In the data rows, 50 means zero.
Every row has a hidden score from 0 to 40. What is each row's score? 20 is about the middle. The score is a weighted sum of the row's numbers plus the product of two more (or one squared), each taken from its middle value.
tensor([35., 56., 62., 44., 55., 70., 33., 35., 22., 43., 41., 33., 51., 36.,
        45., 75.]): 12
tensor([33., 48., 63., 39., 30., 24., 47., 32., 23., 43., 57., 50., 54., 45.,
        28., 60.]): 22
tensor([46., 51., 44., 40., 22., 38., 44., 30., 35., 41., 69., 46., 55., 43.,
        24., 44.]): 23
tensor([25., 39., 58., 68., 42., 29., 58., 54., 43., 66., 44., 52., 50., 51.,
        48., 70.]): 22
tensor([29., 32., 25., 36., 43., 26., 46., 53., 50., 37., 22., 48., 31., 47.,
        62., 40.]): 17
tensor([41., 33., 46., 41., 44., 47., 31., 37., 33., 37., 33., 30., 27., 32.,
        42., 48.]): 16
tensor([41., 28., 33., 50., 46., 43., 63., 27., 30., 57., 44., 59., 22., 62.,
        52., 41.]): 16
tensor([48., 34., 41., 53., 47., 43., 46., 58., 62., 50., 30., 46., 22., 45.,
        41., 47.]): 18
tensor([63., 47., 43., 59., 62., 61., 49., 58., 60., 56., 29., 45., 44., 50.,
        55., 49.]): 16
tensor([61., 57., 54., 31., 51., 66., 32., 46., 50., 23., 42., 34., 57., 33.,
        44., 51.]): 17
tensor([83., 83., 81., 28., 77., 82., 87., 76., 78., 33., 80., 84., 78., 86.,
        78., 44.]): 20
tensor([52., 62., 34., 37., 48., 50., 29., 33., 43., 39., 22., 36., 62., 37.,
        40., 43.]): 17
tensor([36., 47., 63., 47., 45., 36., 37., 36., 21., 45., 46., 35., 52., 35.,
        48., 66.]): 20
tensor([47., 82., 32., 46., 77., 77., 83., 80., 78., 86., 85., 91., 39., 91.,
        76., 23.]): 1
tensor([28., 34., 39., 41., 28., 23., 41., 29., 28., 43., 50., 48., 48., 45.,
        22., 34.]): 23
tensor([82., 78., 75., 86., 78., 82., 80., 78., 78., 84., 81., 86., 81., 30.,
        78., 75.]): 29
tensor([35., 39., 23., 60., 19., 32., 53., 63., 46., 64., 50., 51., 49., 45.,
        22., 37.]): 23
tensor([32., 42., 61., 48., 39., 41., 42., 31., 22., 46., 48., 41., 59., 45.,
        41., 56.]): 19
tensor([45., 51., 63., 47., 53., 46., 39., 27., 38., 47., 48., 38., 51., 35.,
        52., 69.]): 19
tensor([50., 41., 32., 46., 21., 37., 29., 54., 52., 42., 41., 30., 48., 34.,
        30., 41.]): 25
tensor([59., 43., 41., 59., 65., 54., 46., 63., 69., 58., 24., 44., 41., 46.,
        63., 52.]): 19
tensor([82., 81., 78., 48., 26., 78., 53., 68., 77., 43., 65., 49., 73., 47.,
        26., 26.]): 22
tensor([84., 77., 75., 35., 80., 52., 82., 27., 33., 86., 85., 85., 80., 84.,
        76., 76.]): 25
tensor([38., 49., 65., 57., 43., 46., 34., 41., 26., 49., 42., 30., 50., 32.,
        33., 69.]): 19
tensor([38., 45., 37., 44., 51., 44., 67., 30., 34., 45., 25., 29., 52., 64.,
        56., 51.]): 17
tensor([51., 30., 47., 40., 44., 44., 33., 37., 41., 40., 37., 41., 23., 35.,
        42., 53.]): 18
tensor([40., 18., 33., 45., 42., 36., 44., 55., 58., 47., 54., 43., 29., 40.,
        40., 29.]): 26
tensor([81., 41., 40., 34., 75., 48., 53., 28., 31., 53., 25., 56., 32., 60.,
        68., 54.]): 20
tensor([45., 53., 47., 44., 47., 46., 31., 31., 31., 38., 29., 30., 28., 32.,
        40., 50.]): 17
tensor([47., 28., 49., 33., 54., 35., 43., 54., 55., 32., 45., 45., 29., 51.,
        58., 43.]): 20
tensor([61., 60., 53., 31., 47., 56., 28., 44., 49., 29., 47., 29., 54., 37.,
        35., 26.]): 20
tensor([28., 39., 49., 23., 42., 32., 39., 54., 43., 30., 44., 52., 47., 57.,
        43., 43.]): 15
tensor([46., 55., 60., 44., 20., 46., 46., 39., 36., 45., 62., 47., 61., 48.,
        26., 57.]): 23
tensor([85., 81., 78., 84., 19., 87., 83., 81., 76., 85., 80., 88., 79., 86.,
        77., 78.]): 26
tensor([58., 64., 59., 42., 42., 61., 24., 46., 44., 36., 47., 35., 65., 31.,
        41., 51.]): 16
tensor([64., 47., 34., 60., 61., 56., 52., 63., 64., 56., 25., 45., 37., 56.,
        58., 52.]): 18
tensor([69., 57., 59., 45., 54., 66., 32., 46., 47., 39., 50., 34., 52., 28.,
        37., 49.]): 21
tensor([32., 38., 56., 24., 37., 31., 56., 52., 43., 63., 45., 52., 49., 53.,
        41., 67.]): 23
tensor([52., 30., 37., 44., 53., 46., 45., 55., 64., 46., 38., 41., 25., 40.,
        44., 34.]): 21
tensor([44., 47., 26., 38., 52., 48., 39., 48., 52., 32., 55., 40., 41., 53.,
        47., 25.]): 15
tensor([27., 38., 56., 82., 25., 30., 64., 48., 42., 76., 42., 55., 53., 48.,
        25., 63.]): 25
tensor([82., 60., 66., 43., 46., 76., 35., 48., 64., 41., 42., 33., 51., 28.,
        43., 75.]): 23
tensor([47., 46., 30., 47., 18., 39., 31., 53., 54., 46., 42., 30., 48., 34.,
        29., 40.]): 23
tensor([64., 58., 59., 39., 49., 67., 35., 43., 56., 43., 52., 32., 56., 30.,
        45., 60.]): 21
tensor([28., 41., 64., 83., 38., 30., 84., 52., 40., 82., 37., 72., 55., 48.,
        42., 76.]): 26
tensor([66., 59., 19., 25., 73., 78., 39., 50., 61., 33., 47., 40., 48., 48.,
        74., 40.]): 10
tensor([46., 47., 30., 42., 62., 50., 85., 77., 65., 28., 51., 86., 38., 90.,
        74., 26.]): 11
tensor([52., 33., 41., 56., 56., 44., 48., 63., 66., 55., 36., 52., 26., 51.,
        48., 49.]): 19
tensor([65., 54., 59., 40., 56., 61., 32., 41., 50., 29., 41., 30., 51., 32.,
        49., 53.]): 21
tensor([45., 40., 27., 47., 52., 37., 55., 28., 28., 55., 46., 57., 25., 64.,
        58., 37.]): 14
tensor([90., 77., 76., 81., 75., 81., 26., 44., 78., 33., 80., 35., 82., 90.,
        77., 76.]): 26
tensor([41., 24., 54., 38., 59., 34., 46., 58., 62., 24., 40., 45., 27., 51.,
        55., 48.]): 18
tensor([42., 24., 45., 30., 52., 35., 35., 53., 50., 34., 44., 43., 32., 46.,
        56., 43.]): 22
tensor([44., 27., 27., 44., 41., 38., 47., 58., 61., 47., 47., 44., 28., 41.,
        42., 30.]): 22
tensor([46., 36., 29., 35., 58., 46., 38., 53., 54., 36., 46., 46., 33., 51.,
        52., 25.]): 16
tensor([85., 80., 68., 66., 44., 79., 33., 52., 75., 41., 48., 38., 53., 27.,
        37., 77.]): 20
tensor([40., 48., 61., 53., 42., 42., 30., 42., 31., 49., 46., 32., 52., 28.,
        40., 65.]): 21
tensor([28., 34., 34., 51., 22., 34., 67., 53., 40., 46., 43., 64., 53., 48.,
        24., 33.]): 19
tensor([62., 66., 55., 33., 49., 59., 31., 42., 51., 25., 47., 39., 53., 35.,
        41., 43.]): 22
tensor([26., 42., 59., 71., 39., 29., 59., 62., 52., 68., 39., 54., 44., 53.,
        50., 76.]): 20
tensor([37., 42., 61., 58., 17., 35., 53., 53., 42., 50., 49., 52., 57., 50.,
        23., 58.]): 25
tensor([45., 48., 29., 47., 50., 50., 62., 70., 56., 50., 62., 70., 43., 69.,
        61., 25.]): 15
tensor([45., 44., 34., 29., 57., 50., 33., 74., 67., 24., 54., 68., 37., 77.,
        66., 28.]): 8
tensor([83., 81., 80., 53., 26., 85., 56., 80., 75., 45., 67., 52., 85., 48.,
        27., 77.]): 29
tensor([32., 39., 35., 54., 33., 26., 63., 51., 43., 57., 47., 62., 50., 57.,
        25., 28.]): 24
tensor([43., 42., 32., 58., 27., 37., 31., 66., 56., 53., 38., 30., 50., 30.,
        29., 36.]): 21
tensor([82., 80., 62., 84., 43., 85., 39., 57., 75., 54., 48., 34., 83., 29.,
        35., 72.]): 23
tensor([35., 44., 43., 46., 23., 41., 52., 53., 48., 46., 52., 54., 48., 58.,
        23., 35.]): 18
tensor([39., 26., 59., 28., 57., 39., 30., 52., 25., 29., 43., 50., 28., 53.,
        60., 52.]): 19
tensor([83., 82., 77., 82., 41., 82., 36., 75., 76., 56., 49., 30., 78., 34.,
        37., 79.]): 22
tensor([38., 45., 63., 57., 47., 38., 37., 39., 23., 60., 49., 32., 52., 29.,
        39., 68.]): 23
tensor([33., 39., 58., 51., 24., 33., 61., 50., 41., 44., 50., 46., 55., 52.,
        29., 60.]): 26
tensor([42., 51., 44., 46., 52., 46., 34., 30., 33., 49., 26., 28., 52., 31.,
        53., 51.]): 16
tensor([36., 55., 36., 39., 34., 42., 55., 30., 21., 46., 60., 56., 43., 52.,
        17., 35.]): 14
tensor([57., 31., 40., 27., 57., 47., 30., 49., 56., 26., 37., 40., 32., 45.,
        52., 41.]): 19
tensor([36., 37., 27., 57., 19., 35., 47., 60., 54., 64., 46., 48., 50., 50.,
        26., 34.]): 21
tensor([83., 82., 76., 24., 81., 83., 82., 78., 77., 81., 86., 87., 85., 88.,
        75., 78.]): 28
tensor([35., 43., 61., 51., 24., 37., 53., 28., 21., 39., 54., 48., 56., 43.,
        27., 62.]): 24
tensor([48., 37., 29., 36., 50., 51., 38., 47., 53., 32., 44., 40., 35., 35.,
        39., 22.]): 18
tensor([70., 62., 62., 36., 52., 70., 34., 45., 58., 39., 46., 33., 50., 32.,
        41., 64.]): 18
tensor([42., 50., 59., 45., 50., 42., 61., 25., 34., 57., 54., 68., 53., 68.,
        60., 54.]): 19
tensor([55., 55., 18., 45., 66., 57., 61., 75., 66., 54., 43., 33., 49., 31.,
        43., 34.]): 20
tensor([57., 69., 62., 40., 77., 61., 30., 42., 47., 34., 48., 33., 59., 27.,
        45., 56.]): 19
tensor([41., 22., 35., 43., 52., 34., 44., 58., 62., 47., 45., 41., 27., 46.,
        51., 32.]): 23
tensor([41., 27., 28., 55., 49., 38., 53., 32., 33., 60., 34., 49., 30., 54.,
        55., 43.]): 19
tensor([49., 58., 60., 45., 20., 50., 49., 32., 38., 41., 60., 47., 63., 47.,
        22., 57.]): 23
tensor([47., 33., 37., 51., 44., 38., 46., 54., 54., 52., 25., 41., 27., 42.,
        39., 52.]): 20
tensor([45., 28., 54., 35., 17., 37., 43., 37., 41., 36., 37., 44., 34., 49.,
        25., 40.]): 23
tensor([45., 37., 33., 37., 48., 49., 39., 55., 22., 35., 45., 43., 28., 44.,
        42., 26.]): 13
tensor([59., 53., 46., 27., 66., 61., 38., 55., 62., 30., 55., 48., 47., 50.,
        60., 41.]): 14
tensor([67., 35., 43., 57., 60., 61., 46., 61., 63., 62., 27., 44., 30., 55.,
        58., 51.]): 20
tensor([36., 53., 57., 42., 48., 43., 46., 26., 30., 42., 59., 46., 60., 45.,
        53., 54.]): 19
tensor([40., 37., 30., 46., 54., 42., 56., 25., 32., 55., 41., 57., 36., 61.,
        56., 36.]): 16
tensor([85., 58., 59., 37., 55., 63., 28., 44., 51., 36., 45., 28., 53., 33.,
        45., 73.]): 25
tensor([37., 42., 60., 59., 44., 38., 36., 40., 29., 47., 47., 32., 53., 26.,
        33., 64.]): 24
tensor([31., 81., 83., 85., 80., 81., 85., 35., 21., 90., 84., 86., 80., 91.,
        77., 77.]): 7
tensor([27., 37., 60., 82., 39., 26., 66., 55., 47., 76., 41., 56., 43., 55.,
        37., 74.]): 24
tensor([40., 21., 49., 32., 60., 38., 35., 52., 54., 26., 40., 44., 32., 47.,
        57., 43.]): 20
tensor([42., 35., 25., 45., 48., 40., 55., 25., 30., 59., 44., 53., 32., 59.,
        60., 32.]): 17
tensor([83., 24., 58., 85., 79., 39., 80., 81., 74., 25., 39., 52., 21., 86.,
        80., 78.]): 21
tensor([48., 47., 63., 44., 53., 41., 60., 25., 31., 51., 57., 68., 53., 65.,
        60., 53.]): 21
tensor([43., 43., 30., 36., 59., 53., 39., 49., 51., 27., 50., 43., 42., 46.,
        47., 22.]): 14
tensor([85., 83., 82., 79., 76., 83., 82., 77., 75., 81., 82., 29., 80., 88.,
        77., 82.]): 36
tensor([57., 54., 57., 32., 50., 64., 30., 47., 54., 27., 42., 37., 52., 37.,
        41., 47.]): 15
tensor([46., 52., 66., 39., 59., 43., 44., 25., 35., 40., 50., 45., 52., 40.,
        55., 50.]): 25
tensor([82., 80., 80., 79., 81., 85., 84., 81., 74., 83., 85., 87., 83., 86.,
        79., 27.]): 5
tensor([25., 43., 54., 71., 39., 29., 61., 65., 39., 70., 44., 54., 46., 57.,
        48., 69.]): 20
tensor([40., 45., 59., 53., 51., 40., 57., 23., 30., 55., 51., 68., 58., 70.,
        58., 53.]): 19
tensor([86., 80., 78., 86., 52., 82., 36., 78., 74., 73., 46., 33., 83., 32.,
        39., 75.]): 14
tensor([37., 42., 62., 53., 23., 38., 51., 53., 23., 50., 52., 53., 53., 45.,
        28., 63.]): 24
tensor([83., 64., 70., 45., 47., 78., 44., 49., 22., 35., 50., 34., 49., 28.,
        43., 73.]): 25
tensor([85., 35., 37., 80., 78., 52., 46., 64., 75., 54., 20., 48., 36., 45.,
        65., 58.]): 29
tensor([59., 42., 43., 61., 68., 53., 47., 65., 67., 58., 28., 43., 39., 54.,
        58., 50.]): 19
tensor([30., 35., 55., 45., 30., 28., 47., 34., 26., 46., 53., 41., 23., 40.,
        34., 51.]): 15
tensor([41., 49., 56., 45., 46., 38., 56., 26., 25., 51., 63., 65., 64., 60.,
        57., 51.]): 22
tensor([40., 40., 26., 58., 23., 32., 54., 63., 48., 59., 48., 54., 50., 51.,
        21., 31.]): 22
tensor([35., 41., 53., 26., 42., 33., 42., 52., 51., 36., 49., 48., 48., 55.,
        42., 39.]): 19
tensor([82., 31., 55., 84., 77., 40., 84., 75., 82., 80., 43., 63., 25., 85.,
        80., 75.]): 28
tensor([41., 39., 28., 41., 56., 49., 42., 57., 54., 41., 46., 51., 31., 52.,
        52., 28.]): 13
tensor([48., 24., 31., 45., 50., 48., 39., 58., 60., 49., 39., 38., 25., 36.,
        42., 27.]): 21
tensor([44., 50., 39., 48., 52., 45., 30., 29., 33., 36., 28., 29., 43., 33.,
        38., 52.]): 17
tensor([60., 55., 51., 28., 74., 48., 38., 26., 33., 30., 57., 45., 51., 52.,
        62., 42.]): 19
tensor([24., 43., 57., 69., 37., 33., 63., 54., 42., 60., 40., 56., 49., 47.,
        40., 62.]): 21
tensor([89., 81., 78., 39., 79., 63., 25., 45., 45., 35., 49., 29., 82., 32.,
        76., 78.]): 27
tensor([46., 44., 31., 36., 60., 52., 27., 62., 66., 43., 46., 27., 36., 32.,
        68., 28.]): 17
tensor([42., 49., 80., 38., 49., 39., 74., 31., 31., 53., 31., 68., 56., 61.,
        80., 62.]): 21
tensor([41., 49., 36., 41., 28., 40., 56., 26., 27., 47., 58., 50., 52., 49.,
        29., 28.]): 23
tensor([57., 58., 23., 58., 65., 61., 60., 81., 74., 62., 43., 56., 48., 61.,
        78., 34.]): 14
tensor([41., 46., 60., 47., 51., 44., 60., 24., 31., 56., 58., 70., 61., 64.,
        54., 52.]): 20
tensor([41., 21., 29., 55., 47., 49., 42., 54., 55., 45., 56., 44., 47., 36.,
        44., 24.]): 25
tensor([46., 45., 31., 45., 58., 48., 80., 80., 65., 54., 55., 85., 41., 91.,
        77., 23.]): 14
tensor([81., 82., 82., 81., 79., 83., 29., 78., 78., 85., 43., 28., 75., 30.,
        77., 76.]): 11
tensor([83., 80., 38., 85., 77., 80., 79., 78., 77., 85., 19., 50., 40., 85.,
        82., 79.]): 12
tensor([85., 84., 79., 87., 80., 80., 84., 77., 77., 89., 23., 83., 81., 86.,
        76., 79.]): 5
tensor([46., 77., 32., 44., 20., 83., 54., 28., 73., 45., 68., 46., 63., 45.,
        28., 27.]): 16
tensor([38., 50., 53., 46., 47., 39., 58., 28., 33., 49., 63., 63., 63., 59.,
        54., 49.]): 22
tensor([41., 48., 59., 40., 52., 44., 27., 29., 30., 36., 57., 31., 65., 64.,
        68., 49.]): 17
tensor([32., 36., 55., 77., 20., 32., 63., 51., 39., 42., 46., 55., 55., 44.,
        24., 62.]): 27
tensor([84., 80., 76., 84., 21., 78., 84., 84., 78., 48., 81., 53., 82., 45.,
        24., 79.]): 35
tensor([45., 46., 31., 41., 56., 47., 58., 70., 59., 49., 61., 70., 41., 67.,
        60., 26.]): 15
tensor([45., 50., 63., 43., 51., 46., 37., 27., 34., 42., 45., 39., 49., 33.,
        46., 80.]): 14
tensor([23., 40., 58., 73., 36., 28., 68., 56., 44., 59., 44., 51., 50., 45.,
        48., 73.]): 23
tensor([85., 81., 63., 83., 75., 84., 31., 41., 77., 35., 44., 28., 49., 36.,
        45., 77.]): 16
tensor([41., 23., 46., 27., 57., 45., 41., 28., 37., 28., 34., 56., 39., 55.,
        63., 43.]): 17
tensor([24., 35., 31., 49., 34., 30., 64., 57., 36., 52., 41., 63., 51., 61.,
        42., 31.]): 14
tensor([41., 46., 28., 39., 55., 44., 43., 60., 49., 42., 49., 50., 38., 55.,
        57., 24.]): 14
tensor([47., 44., 29., 32., 49., 45., 30., 46., 50., 33., 45., 36., 32., 39.,
        36., 24.]): 17
tensor([24., 83., 76., 85., 41., 29., 84., 80., 47., 80., 45., 86., 79., 89.,
        78., 75.]): 29
tensor([60., 59., 54., 41., 47., 64., 34., 47., 46., 40., 46., 35., 54., 30.,
        33., 49.]): 18
tensor([30., 45., 60., 53., 40., 36., 41., 29., 21., 49., 53., 45., 58., 38.,
        46., 54.]): 20
tensor([35., 60., 61., 46., 38., 35., 35., 33., 19., 47., 45., 34., 53., 34.,
        49., 64.]): 21
tensor([37., 43., 29., 56., 18., 37., 53., 60., 49., 49., 52., 32., 49., 48.,
        25., 33.]): 24
